One vector is turned by the same rotation once a tick. Each row is the vector after some number of ticks, and that number follows the row.
The counts run from 0 to 244.
[116 107 147 102 126 179 107 139 104 120 115 145  90  98 159 152 120  86
 120 102 121 146 137 162 159  80 106 122 113 142 173  85 136 165  98 178
 161 146 143 113 143] | 122
[141 106 128 115 141 118  84 130 111 150  96 153  92 113 135 165 134 112
 133  77 132 131 111 141  93 133 112 135 146 149 169  91 125 133  63 168
 186 165 133 122 113] | 52
[154 141 126 125 156 137 146 127 111 146 118 142  87 132 154 138 102  67
 144 105 120 144 135 143 138  92 127 176 144 127 139  62 135 157  82 162
 177 159  87 103 123] | 180
[100 153 125 115 143 136 135 117 106 150 139 127  91 115 173 154 108 114
 130  88 120 158 130 165 128 118 102 154 120 146 164  78 148 120  46 161
 160 140  87 140 132] | 211
[135 157 120 105 153 148 147 118 102 138 140 146  85 123 163 152 124  86
 127 102 114 161 144 159 154 122 109 168 143 143 133  69 146 138  69 179
 158 131  92 135 135] | 172
[133 135 140 113 146 141  92 128 112 150 107 148 109 107 149 155 126  90
 126  78 117 143  98 139 125 105 106 154 152 148 170  87 135 156  66 156
 175 159 111 121 111] | 54
[118 122 104 134 147  91 125 131 109 148 107 123  71 130 145 174 113 120
 161 103 148 129 147 147  92 145 126 132 115 144 138  71 142 114  68 146
 176 165  90 120 140] | 21
[133 102 112 127 132 131 107 121 114 142 116 145  71 111 132 158 100 118
 142  94 136 147 134 152  82 136 137 130 106 143 165  87 124 114  65 190
 179 161 139 118 121] | 206
[132 149 129 101 152 185 124 128  97 116 139 162  79 116 164 161 121  92
 110 102 120 155 150 163 166 111 112 146 137 129 136  87 146 135  78 183
 145 123 126 116 136] | 162
[124 101 123 145 141 126  99 145 108 132 102 144  67 126 141 177  96 125
 148  97 153 109 143 138  90 115 135 119 119 121 153  85 130 120  75 143
 183 174 127  74 134] | 32
[103 133 125 128 141 129  93 153 102 130 107 153  64 132 151 191 119 146
 127  82 153 114 153 144 104 134 121 111 135 127 152  91 133  87  70 131
 168 137 116  96 154] | 233
[130 117 136 149 142 158 101 141 112 134 109 150  79 120 158 167  91 105
 137  84 139 119 124 142 112  85 127 136 121 113 169  91 136 145  72 143
 174 168 135  72 119] | 34
[105 137 120 104 142 119  97 125 100 140 118 145  89 117 145 188 140 136
 124  80 139 141 135 149 106 149 105 115 133 148 161  91 140  98  48 155
 162 132 104 145 140] | 49
[ 98 150 134 130 145 131 129 132 105 155 128 125  99 127 180 159 105 106
 141  86 126 141 122 144 133  93 102 157 135 137 159  71 152 146  61 129
 167 161  75 110 131] | 220
[111 109 130 130 143 131  81 152 104 129  95 154  69 129 143 187 118 143
 133  85 150 117 147 140  91 137 132 111 136 128 154  95 129 100  76 143
 177 154 130  86 141] | 234
[129 148 102 100 153 117 145 121  98 140 131 138  70 128 153 164 131 105
 139 108 130 148 166 154 131 152 114 150 137 147 120  67 140 111  71 175
 158 137  80 145 146] | 174
[132 123 128 103 139 120  83 153 102 119  91 162  80 118 134 189 130 128
 116 102 140 131 152 144 104 129 135  86 147 124 167  81 120  91  90 158
 173 119 133 114 163] | 79
[142 119 101  98 145 134 116 130  98 123 117 155  58 120 128 178 134 115
 131 107 137 149 166 157 117 168 128 131 129 149 126  81 123 103  79 198
 162 138 127 132 140] | 166
[125 159 111 100 154 132 148 121 100 138 141 146  80 128 164 159 121  95
 132 103 120 158 152 160 145 138 110 161 137 145 126  66 144 121  67 176
 155 127  82 146 141] | 173
[137 145 157 120 148 153 102 150 107 124  99 167 101 122 158 167 109  91
 108  96 122 135 123 136 144  69 126 126 157 108 172  78 130 140  88 141
 173 126 124  87 147] | 74
[138 123 128 124 146 105  89 157 109 131  82 152  76 131 128 183 128 125
 126  96 146 115 147 127  99 119 129 109 162 124 151  80 121 109  93 130
 190 143 116  84 154] | 70
[100 154 127 110 146 141  99 122  99 138 129 146  91 116 163 189 127 136
 114  77 137 145 131 152 121 141  97 127 130 150 165  95 146 100  49 152
 156 123 100 142 145] | 48
[ 97 146 120 141 149 120 129 143 103 134 124 131  72 134 168 188 102 133
 142  93 152 122 153 142 117 120 119 130 120 121 139  75 152 104  63 121
 160 144  82 106 154] | 29
[159 103 113 110 150 144 114 125 105 133 109 162  74 113 122 152 125  92
 134 107 128 148 142 153 110 142 127 144 135 146 135  83 120 139  85 206
 173 163 144 115 115] | 168
[ 94 132 123  91 139 128 129 134  95 136 123 123  76 125 158 172 152 114
 137 105 130 145 163 165 153 141  92 127 129 165 128  69 143 136  87 158
 163 147  89 146 156] | 135
[ 89 127 126  88 130 153 116 135  93 122 131 133  78 106 166 177 135 120
 121 107 130 148 162 173 148 124  98 110 112 150 156  83 139 124  83 169
 147 125 113 146 167] | 125
[144  94 125 128 147 148 109 151 103 118  96 155  63 126 134 165 127  93
 142 109 138 111 157 140 135 113 123 135 147 130 118  77 120 160 109 160
 185 182 129  73 132] | 149
[103 110 121 108 125 133 103 153  96 112 108 139  61 112 149 181 127 127
 130 117 151 123 178 163 133 120 121  81 112 138 154  76 132 110 107 158
 163 133 123 117 179] | 117
[105 152 118 119 144 155 129 129 104 130 143 143  76 118 166 169  91 122
 116  95 133 155 154 168 127 115 117 133 108 128 164  85 142  97  54 169
 147 113 107 128 149] | 202
[119 156 121 114 144 154 140 118 106 135 146 144  88 110 171 160  98  97
 125  97 122 158 143 166 130 112 122 150 109 128 157  80 154 120  57 179
 151 120 103 138 137] | 8
[103 147 113 125 147 104 142 125 100 147 134 125  80 127 167 170 110 114
 150  99 139 143 145 157 117 132 112 143 117 145 139  65 150 112  53 142
 164 142  73 135 145] | 19
[149 110 112 127 141 140 110 127 109 129 113 156  60 111 129 168  95 108
 138 111 137 140 159 157  89 131 146 129 107 126 149  84 127 109  78 190
 169 144 145 109 133] | 3
